Every row has a hidden score. In each pair, how much higher is the second row's than the first's? 7 means about the same, 15 much higher and 0 much lower.
[-68 -17 -32 -13  17  17 -54   5]
[-77 -14 -41  18  20  68 -61  48] >> 3
[-79 -13 -44   1  23  50 -67  35]
[-62 -14 -41  -8  14  50  -5  31] >> 10
[-43 -19 -36 -11   6  46  17  27]
[-28 -16 -38 -15  -8  49  29  22] >> 9
[-24 -24 -33  63 -15  57   8  49]
[-12 -29 -28  18 -24  55  26  45] >> 15
[-43 -54 -72  17 -25  67  23  53]
[-26 -60 -65  -1 -33  67  29  47] >> 11
[ -9 -58 -64  -9 -34  69  35  40]
[-10 -62 -57  61 -40  72  12  67] >> 0
[ -4 -62 -56  19 -42  69  24  53]
[  0 -64 -48  77 -48  79   7  77] >> 0
[ -5 -56 -35  53 -43  21   2  35]
[-13 -47 -29  28 -40 -13  -3   2] >> 9
[  0 -47 -30   3 -40 -12  18   2]
[ 19  21  22   2 -20 -40  18 -21] >> 8
[ 39  52  50  -5   5 -47  21 -38]
[ 38  38  32 -14   8 -30  22 -41] >> 8
[ 43  32  33 -15   0 -30  28 -31]
[ 52  54  53 -20  15 -40  31 -51] >> 8
[ 71  60  60 -21  35 -48  31 -67]
[ 41  47  31 -26  32 -34   5 -63] >> 5
[ 19  30   8 -27  34 -23 -21 -52]
[ 23  27  17 -21  26 -23  13 -52] >> 6
[-29  35   2 -12  70 -17  -4  -2]
[ -3  55  41 -12  77 -40  -6 -24] >> 8
[  4  49  37 -14  63 -38  21 -21]
[ 13  51  39  -9  44 -39  28 -19] >> 7
[ 16  31  30 -25  48 -20  24 -22]
[17 17 20 56 31  1  9 12] >> 0
[14 21 20 30 41  2  9  8]
[  0  15   1  12  36   0 -11   0] >> 8
[ 6  9  7 -1 23  1 14 -3]
[ 10  14   8 -14  26   0  17  -5] >> 9
[ -3  12  -3 -21  33   2  -6 -11]
[ -6  -2  -5  57  20  17 -12  22] >> 0
[-10 -17 -12  35  17  -9 -16 -12]
[-48 -14 -13  33  65  -4 -27  19] >> 5
[-49 -12 -15   1  54  -8 -49  19]
[-51 -15 -15 -13  49  -6 -54  18] >> 9
[-33 -10 -13 -15  35  -7   0  14]
[-25  -6 -13 -12  77  -1 -11  21] >> 8
[-11 -10 -13 -12  59   5  19  18]
[-22  -6 -14 -28  69  -4 -23  11] >> 8
[ -7  -9 -12 -18  53  -1   7   7]
[ -3  -6 -12 -22  33   4  25   5] >> 8
[ 10  -8 -11 -16  26   0  32   7]
[-14  -9 -14   1  20   4 -48  12] >> 2
[  6  36  34  -4  34 -32 -45 -12]
[ 11   7  26  -7  10 -19 -35 -14] >> 8
[ 29  45  47 -11  29 -40 -31 -31]
[ 44  56  58 -16  42 -45 -27 -47] >> 8
[ 13 -28 -37 -13  24  27 -28 -25]
[ -5 -18 -37 -21  32  22 -41 -32] >> 6
[  2  29  -4 -22  48  -5 -38 -36]
[ 23  56  38 -23  56 -35 -37 -53] >> 8
[ 28  46  33 -19  42 -29   7 -44]
[ 35  46  35 -19  29 -35  28 -44] >> 8
[ 41  44  36 -14  21 -30  30 -37]
[33 22 23 61  9 -7 10 -4] >> 0
[36 25 28  3  5 -3 14 -4]
[ 18  24  24 -20  27  -3 -25  -8] >> 9
[ 27  22  25 -13  16  -8  10 -10]
[32 23 22 -9  3 -7 26 -7] >> 7
[ 38  17  21 -14  -4  -3  29 -10]
[ 44  11  26 -14 -13   3  31  -5] >> 8
[ 49  15  28 -15 -16  -3  31  -1]
[ 41   0  23  65 -25  14  12  25] >> 0
[ 53  36  47  53   1 -26  14   1]
[ 56  35  44  13 -15 -23  28  -1] >> 13
[ 54  33  40  -1 -19 -20  30   0]
[ 62  32  43 -15 -22 -22  29  -3] >> 10
[ 63  28  43 -13 -30 -21  35  -2]
[ 53   9  37  59 -35  -4   8  28] >> 0
[ 54   8  34  14 -37   1  24  26]
[ 57   5  35  -1 -40  -4  29  20] >> 9
[ 41 -16  12 -17 -36 -24  23 -10]
[ 30 -19  -5 -34 -32 -36  15 -40] >> 7
[  8 -17 -14 -36 -20 -23  -7 -41]
[-21 -54 -58 -30 -27  38  -9 -19] >> 5
[-13 -50 -59 -37 -20  38   2 -19]
[  1 -51 -54 -23 -24  37  24 -15] >> 6
[  2 -51 -54 -15 -27  32  30 -17]
[ 14 -24 -21 -26 -19  19  25 -18] >> 10
[-16 -57 -70 -22 -29  53  28   3]
[-10 -21 -31 -30 -16  30  24   0] >> 9
[ -1 -21 -31 -22 -26  32  29   0]
[  8 -28 -30 -19 -29  34  30   1] >> 7
[ 17 -28 -28 -20 -34  32  33  -1]
[ 13 -34 -25  61 -40  45  10  26] >> 0
[ 23 -37 -25  14 -45  42  23  23]
[ 26 -38 -18  -5 -43  40  31  21] >> 10
[ 16 -34 -16 -20 -40   2  25 -13]
[ 13 -48 -19  60 -45  14   4  15] >> 0
[ 15 -53 -17  34 -53  12   2  12]
[ 27 -53 -14   7 -50  17  21   6] >> 12
[ 24 -51 -12  -8 -50  16  26   6]
[ 45  21  31 -12 -29 -26  32 -13] >> 9
[ 15 -42 -48  -9 -34  34  29   0]
[ 17 -38 -41 -13 -35  39  31   1] >> 8
[ 28 -43 -43 -15 -39  34  33   0]
[  2 -38 -45   5 -41  35 -49  10] >> 2
[-20 -32 -48  35 -30  77 -61  56]
[-74 -38 -68  54 -33  81 -89  78] >> 0
[-58 -38 -63  12 -39  79 -15  70]
[-41 -41 -61  -1 -43  74  14  66] >> 10
[-21 -41 -58 -12 -43  79  21  56]
[-47 -44 -57   4 -42  73 -52  54] >> 2
[-52 -29 -53  -4 -25  55 -56  34]
[-31 -33 -53 -14 -33  50  -6  31] >> 10
[-45 -19 -50 -18 -20  38 -22  20]
[-20  32  19 -21   1 -14 -21   1] >> 9
[-41  16 -16  16   5  49 -29  42]
[-55 -28 -23 -23   9 -11 -50 -20] >> 9
[-42 -28 -26 -19   0 -11  -3 -18]
[-31 -26 -22 -12  -8  -9  21 -18] >> 7
[-17 -37 -20 -14 -16  -9  31 -13]
[  4  28  23 -22   2 -38  25 -34] >> 9
[ 15  26  32 -17  -2 -33  30 -31]
[  9  -4   8 -29  -6 -44  21 -58] >> 7
[-37 -15 -11  -7 -21 -27 -17 -15]
[-23 -18 -11 -11 -29 -23  11 -14] >> 9
